The rows below come in pairs that one turn or mirror swaps. Which row does each named row swap with?
The rows were stretched afterwards, more along some directions than others.
Laf: [-27   8  -5  12  10 -25  13 -31  -3  -6  -5 -18  14  -1  -2   3   6]
punu: [ -1 -22  -1   0  -6  -8  -5  10  -5   2  -8 -18  18  -2  -4 -15   5]
zek: [ -2 -18  -5  -7   1 -13  -3 -17 -10  -1 -18 -11  15  -3  -4 -14   7]
dozem: [-15  -9 -29   0 -13 -16  -1 -27 -15  -9   6   0 -14   2 -12  13  -5]
pifib: [-20 -18 -24  14  -5 -14  -1 -18  -6  -6  23  -9  -6   1  -7   6   2]
vil: [ -6   2  -3   9   3 -12  -7  -4   0   6 -14 -29   1  -8   3  27   5]
pegob: [-10 -10   2  17  -7 -11 -19   1 -12 -18  -2 -16  52 -11  -9   2  17]
Koz: [-10   4 -23   1  -8 -11   5 -27   8  10  11  25 -20 -11 -18   9   2]
kozul: [-16   8 -12   9   5 -20  12 -19  -9 -12   1 -19  21  -3  -7  11   4]
rirem: [ -2   4 -15  -1   2 -31   2 -18   0  19 -11  -8  -6  -8  -2   2  -6]
Pupug: [ -5   4   6  10  -9  -4 -13  -6  -8  -9  -7  -4  37 -16 -14   5  10]
niza: [-28   1  -1   7   2 -26  -1 -22  -9  -1  -8  -9  -5  11   6   1  -3]
bez: [-21  -6  -1  12   2 -21   0 -10 -10   0  -6 -13  -6   6   8  -7   7]
pip: [  1 -21   2  -5  -6 -12   6  -7 -14  -3 -11  -6  23  11  -9 -21   7]
gason: [  2 -17   7   6  -7 -20  -5  10  -9 -10 -19 -29  32  -5  -8  16   8]
Dez: [ -1 -10 -21   3 -18 -13  -4 -17 -21 -17  -7   9  15  -6 -12  15   9]
lav: [ -2   2   8  13   2  -9 -17  -7  -6 -12 -14  -7  38 -13  -1  11   7]
palog: [ -2  -7 -11  -3  -9 -12 -12 -17  -8   9 -21  -1  21 -13 -11  -6  15]
naku: [ -8 -12  -7   0  -5 -14 -10 -13 -13   4 -17 -17  16 -11  -9 -11   8]
Melug: [ -5   6  -4   9  -4 -11 -13 -12 -17  -9   1  -7  37  -8   2  10   7]
Bava: [ -4   0 -11  10  -3  -7  -2  -5  11  -1  -5 -26 -15 -21  -3  16   0]
puga: [ -3 -13  -3   4  -9 -13  -7   6   6 -13   7 -24   2 -21  -5  14   0]
Tena: [ -5 -13 -14  -1  -9 -11  -1   5   6 -14  16 -18  -9 -17 -16  20   0]
nune: [-10  11 -22   3  -4 -14  -3 -27   5  11   6  29  -9 -14 -21  12   4]
pibo: [-13 -14  -9  18  -1 -21  -2 -17 -15   1  -2 -11  25  12  -2   4  11]
tiba: [  2  -8   1  -5 -12 -12  -3   2   1  -4  -5 -14  11 -15  -9  27  -2]
rotov: [-17   5 -10   3  -3 -14   3 -26  -3  14  -3  15  -5   1 -11  18   6]
Der: [-21 -10 -20   3  -7 -16   8 -33 -10 -10   1 -19 -15   2   4   1  -4]
Sikit: [ -5   3 -15  -5  -5 -33  -1 -25 -10  17 -13  -6   8 -10  -8   5  -2]
Rasuv: [  0 -22  -2  -1 -11 -14 -10  -7 -19  -2 -12 -17  35  -3 -11 -17  11]
gizuz: [-28   6  -9   8   5 -23  11 -25 -13 -11   6 -28  20  -2  -7   3   5]
zas: [-17 -12 -17  16   4 -22  -6 -21 -15  -1   3 -11  22   8  -5  -2  11]
bem: [-30   4  -6   7   3 -20   3 -21  -5   3   3  -6 -22  10  -1   6  -4]
dinap: [-17 -10  -1   7   5  -9   6  -7   2  -2   0 -46  -5  -3   8   9   0]
Zal: [ -2  -8   4   1  -2 -14  -2  -9 -10  -1 -31 -32  24  -3   3  18  13]
noge: [  7 -21  -1   7  -7 -14  -7  16  -8 -16   1 -21  27  -3 -11  17  13]
Dosen: [  0   3  -4  17  -8   6 -13   6   0 -12  -3  -9  29 -17  -5  16   6]
nug: [ -3   4 -16   4 -12  -7 -10 -15   5   9   8  28 -13 -14 -19  15  -1]
sovad: [-17  -8 -28  -4 -11 -18   3 -37 -17 -10  -6  -1 -10   5  -5   5  -2]
Kol: [  6   9 -16   6  -3  -1  -6  -4  16   6   1  -3 -24 -24  -8  26   4]
lolu: [-18 -18 -11  13  -1 -11  -1 -16 -15  -8   5 -15  16  14  -5  -4  11]
tedu: [-17  -6   7  -2  -6 -27   4 -21 -16   0 -20  -7  12  11   2   7   0]
vimos: [ -1  -8 -17   0  -3 -35  -1 -29 -10  14 -23  -7  14  -5  -2   3   0]
Muz: [-11  -4   5  15  -6 -11 -17   0 -15 -18  -7 -16  47 -15 -13   8  10]
Dat: [  7   6  -3  14  -8  -1 -11  -7   0  -3  -4   5  17 -12  -5   7   0]
lubaf: [-11  -7  -9 -18  -3 -16   8 -21 -15   2   0  -2   9   2  -7 -18   7]

tedu is swapped with Der
gason is swapped with Bava
bez is swapped with Dez
pip is swapped with Dat

